500 stands for zero in the data rows.
Here are some points, each followed by its number:
719/670/654/613/530/505/487/406/452/432/361/377/424/392/418/447/408/413/441/423/438/417/500/500 0
741/760/578/511/666/382/489/371/381/389/327/578/332/446/577/638/535/383/497/397/672/574/293/327 1
529/490/527/464/463/433/502/463/408/406/431/447/414/371/363/442/411/464/463/550/625/711/868/805 2
470/476/436/432/426/483/453/457/561/586/755/816/802/704/507/452/441/440/463/520/535/439/399/508 3
439/560/513/386/485/655/640/372/299/515/613/594/665/855/550/422/469/401/337/558/463/492/468/435 4
439/516/414/557/553/620/764/552/556/485/549/462/371/597/587/478/345/515/538/539/487/409/289/394 5
541/627/600/589/581/604/593/599/481/499/427/438/412/305/329/498/400/463/494/340/394/376/482/523 6
426/538/485/366/355/455/537/434/517/704/746/621/575/690/563/473/450/526/537/433/342/416/514/442 7
427/388/490/477/318/329/406/516/265/408/413/454/679/843/988/658/644/483/443/456/366/435/435/499 8
479/499/554/643/802/762/639/694/501/466/424/380/402/347/410/441/466/479/495/489/405/478/473/428 9
479/479/447/457/443/445/422/411/419/431/421/482/514/592/650/676/586/532/493/481/442/466/449/467 10
454/469/510/514/534/465/382/476/424/417/312/372/421/402/513/369/435/326/475/626/831/996/599/556 11
508/513/465/400/436/425/377/483/465/401/322/437/457/563/600/921/832/610/468/404/529/394/424/538 12
375/264/184/562/394/545/461/220/394/413/417/359/652/874/843/791/735/484/507/489/560/442/486/432 13
426/547/483/368/367/445/533/449/510/707/739/614/550/650/539/461/462/555/564/456/351/431/506/445 14
489/447/438/455/437/447/461/444/438/417/394/407/404/382/424/439/463/525/627/673/650/618/552/519 15
463/482/453/422/467/446/426/471/415/420/402/397/428/433/618/870/822/655/522/458/480/435/478/489 16
464/506/480/452/433/477/604/763/696/562/442/358/369/408/407/357/388/444/422/465/423/470/463/511 17
473/470/412/477/452/449/426/408/423/392/391/433/656/942/832/533/460/441/478/441/465/470/455/480 18
420/507/473/538/573/662/739/750/628/576/456/407/377/436/401/397/447/418/429/422/488/542/447/520 19
528/566/588/664/704/645/577/486/416/422/394/382/391/409/441/426/443/481/468/466/434/439/472/474 20
435/529/493/352/358/461/536/433/516/701/738/616/545/664/521/438/439/523/533/441/346/445/549/471 21
408/288/518/511/264/322/358/262/309/447/340/497/524/825/823/786/301/151/505/539/494/415/462/490 22
431/484/468/422/429/467/505/356/438/453/358/384/496/534/647/732/638/649/660/569/513/383/503/585 23
453/468/508/515/536/465/381/475/426/417/313/380/439/435/552/405/455/324/458/607/823/994/601/557 24
446/454/433/488/436/469/507/455/613/671/730/688/683/485/432/428/390/406/527/472/547/494/458/507 25
373/264/199/595/417/586/483/230/387/439/405/364/652/874/827/766/695/429/477/461/572/441/476/421 26
645/672/598/519/551/451/496/385/414/366/349/420/427/366/448/440/466/444/402/549/476/468/331/469 27
501/391/544/613/507/456/493/530/351/401/386/441/518/578/721/724/762/776/615/607/535/494/593/576 28
504/484/499/573/648/685/653/588/512/458/447/414/428/416/416/434/438/465/478/462/463/435/467/494 29
497/473/445/469/455/446/419/401/436/402/420/473/621/773/893/843/701/586/514/466/465/444/487/475 30
514/617/720/783/838/721/607/577/446/504/357/417/434/391/424/450/386/549/490/507/504/466/424/452 31
477/488/403/520/447/405/426/529/627/755/754/571/514/390/516/366/451/467/420/472/510/437/453/429 32
426/474/519/514/547/738/811/967/947/786/644/642/447/405/408/437/428/400/445/433/493/445/506/530 33
537/503/537/477/468/441/495/456/409/407/428/444/415/373/369/434/420/461/463/544/612/684/837/778 34
485/499/462/483/504/632/792/925/838/702/541/462/421/424/406/393/448/423/465/452/487/438/469/459 35
New points follow, each followed by the numbers of its three nearest points above by angle, smallest number first.
442/424/459/471/508/472/448/476/520/669/751/850/855/700/517/452/426/453/422/430/491/435/436/490 >> 3 7 25
479/460/430/469/434/470/512/604/704/810/718/615/504/447/403/395/458/490/459/505/420/445/419/462 >> 25 32 33
999/989/868/691/564/510/399/472/454/373/391/407/395/369/410/420/460/517/463/446/435/457/458/466 >> 0 1 27
903/905/846/739/627/528/464/404/416/427/395/394/397/400/429/417/453/459/458/473/458/446/456/480 >> 0 20 27
580/466/354/405/428/453/452/547/623/800/824/999/919/735/521/444/531/465/448/367/513/325/541/525 >> 3 7 25
991/947/834/671/555/506/402/474/464/400/423/433/417/378/413/422/458/510/462/448/436/457/458/466 >> 0 1 27
437/421/458/452/491/451/427/467/513/671/754/854/850/707/520/465/456/483/437/434/481/437/436/486 >> 3 7 25
438/427/452/460/495/457/434/473/528/684/768/856/862/702/516/450/431/452/423/424/496/436/431/486 >> 3 7 25
472/488/478/443/467/412/418/424/424/533/712/798/853/639/460/417/466/482/454/441/448/451/474/501 >> 3 7 25
468/513/506/422/450/437/402/373/396/559/704/864/890/673/490/425/402/491/429/504/459/425/453/434 >> 3 7 25
475/481/441/457/445/441/421/409/413/410/388/449/491/587/666/698/601/536/494/479/442/465/448/463 >> 10 12 30
426/505/472/533/561/647/722/738/637/596/480/428/388/436/403/395/447/420/433/425/486/534/449/514 >> 19 33 35
488/505/474/499/523/634/775/889/803/679/529/455/418/422/408/394/447/427/465/453/482/438/469/460 >> 19 33 35
424/387/491/467/293/299/386/513/246/408/399/435/699/887/999/672/652/499/430/450/370/430/431/510 >> 8 18 30
420/484/465/424/422/463/489/326/403/415/341/375/501/539/667/769/656/668/680/580/524/378/508/596 >> 16 23 28
494/460/457/470/435/445/441/505/582/662/715/724/725/644/592/516/493/447/493/459/471/462/473/479 >> 3 7 25
498/473/437/465/451/448/419/405/434/405/410/471/617/769/882/859/713/576/505/460/472/439/478/474 >> 8 10 30
446/493/480/485/421/432/427/446/460/501/560/644/661/631/541/478/458/455/452/471/479/463/501/452 >> 3 4 7
437/499/488/436/433/464/481/336/409/417/349/378/491/525/647/736/640/647/669/574/515/385/507/583 >> 16 23 28
625/419/516/518/501/386/527/271/615/433/401/494/733/814/934/864/534/517/406/481/467/426/450/333 >> 10 18 30
717/736/573/512/656/389/480/380/385/392/325/561/340/442/573/616/527/377/493/415/687/613/319/346 >> 0 1 27
476/490/466/456/449/427/437/423/400/407/378/417/354/422/408/410/521/582/762/837/736/668/544/536 >> 11 15 24
481/488/435/466/457/438/425/436/441/410/413/452/645/902/795/503/434/443/479/441/457/471/455/487 >> 8 18 30
488/444/437/448/423/428/439/423/424/408/389/405/404/381/427/442/467/534/641/692/667/635/561/523 >> 11 15 24
528/564/588/664/705/644/580/493/434/445/427/412/409/411/430/408/428/470/460/462/431/440/470/471 >> 9 20 31
428/481/466/471/407/428/423/447/463/509/577/668/684/651/552/482/462/458/454/471/482/466/504/449 >> 3 7 21
